In the rows, zero is written as 128.
Rotation paths and how fast each direction turns (deg/step):
Each turn is a multiple of 5 degrees from 10 to 175, or 0.
Each row of a path follows its step; steps can be skipped.
Rotation 1:
step 0: [126 130 129 130 132 136 107 126 129 119 124 134 125 121 119 124 119 128
 122 131 128 121 127 126 129 123 132]
step 1: [131 132 126 126 128 121 121 118 119 131 126 117 124 134 120 122 128 137
 131 133 125 128 126 119 122 123 117]
step 2: [131 133 126 120 128 121 119 124 129 122 113 131 123 129 140 135 133 137
 136 130 128 133 126 136 127 130 129]
step 3: [134 124 126 134 134 133 116 126 138 130 129 140 137 120 129 124 127 138
 134 132 128 121 121 129 130 122 123]
step 4: [130 130 135 131 133 133 117 126 123 124 119 117 121 126 125 123 116 124
 126 131 129 128 117 124 130 121 120]
step 5: [128 128 132 128 124 109 120 117 128 132 121 128 122 132 127 131 135 135
 129 128 128 130 120 125 117 123 128]
step 6: [133 129 124 135 126 126 116 134 124 127 122 133 134 124 138 136 128 141
 131 139 136 132 127 132 134 127 129]
step 7: [135 123 137 126 130 142 119 127 134 139 126 126 129 131 127 128 127 131
 133 126 132 123 116 128 131 122 117]
step 8: [128 126 134 128 124 121 127 122 125 127 118 127 119 122 124 123 120 126
 123 132 135 134 109 133 121 131 128]
step 9: [124 128 136 128 131 115 120 126 125 130 132 137 128 129 131 137 134 139
 121 136 133 130 123 118 132 121 130]
step 10: [137 135 133 133 126 137 121 132 121 138 117 128 135 134 122 134 130 135
 129 133 133 128 126 134 138 132 125]
[130 126 129 126 131 128 127 126 130 127 128 126 129 125 125 126 125 123
 131 127 135 123 127 126 128 128 131]
95
[129 123 130 127 129 130 124 128 129 130 129 129 129 123 127 129 126 123
 126 128 124 129 130 132 128 130 123]
95
[127 126 130 130 127 131 126 133 131 123 128 131 131 131 125 127 129 129
 128 133 130 127 130 123 129 129 126]
115
Rotation 2:
step 0: [118 122 121 126 131 118 109 125 133 115 120 129 138 123 129 131 126 132
 123 135 129 129 137 134 129 128 121]
step 1: [116 129 121 125 122 118 117 117 121 125 131 131 124 125 132 109 137 127
 127 122 128 135 132 131 124 121 118]
step 2: [139 131 128 126 119 138 117 136 120 129 128 132 120 132 133 119 136 127
 127 126 128 135 128 136 121 109 126]
step 3: [139 133 127 123 126 129 114 140 142 125 124 124 134 132 126 131 119 117
 130 131 134 126 138 131 124 114 126]
step 4: [128 129 112 129 131 113 118 124 138 126 127 124 125 123 130 130 123 116
 134 122 133 139 141 130 130 130 131]
step 5: [123 123 117 132 128 116 118 125 112 125 122 125 116 126 135 137 135 126
 132 122 130 135 123 136 125 120 133]
step 6: [127 129 132 114 123 120 126 133 117 120 127 126 132 130 134 135 128 131
 123 122 128 124 127 132 124 103 125]
step 7: [138 135 129 115 123 116 122 132 138 122 133 138 138 128 130 129 128 134
 120 127 127 140 139 134 133 121 126]
step 8: [130 125 118 130 128 119 108 127 135 118 120 140 124 128 121 126 136 127
 129 135 125 139 128 132 132 130 121]
step 9: [115 125 116 129 131 132 118 129 120 119 120 127 120 126 125 117 131 120
 126 127 129 132 131 122 127 111 121]
step 10: [126 129 128 127 123 132 116 136 121 130 135 122 128 131 133 121 128 127
 119 120 134 133 145 133 121 112 137]
[123 131 130 127 129 128 129 127 129 128 130 127 132 129 128 130 123 127
 124 132 131 131 131 128 123 128 128]
110
[129 126 130 133 127 129 122 130 126 128 126 129 128 130 127 133 130 130
 127 133 129 127 125 133 126 130 130]
130
[130 125 129 131 126 122 124 128 130 132 130 126 134 126 128 128 127 129
 126 127 126 128 131 127 131 132 126]
100
[129 128 128 126 122 129 128 124 124 128 132 126 131 127 126 128 132 133
 129 124 130 126 127 129 123 127 128]
80
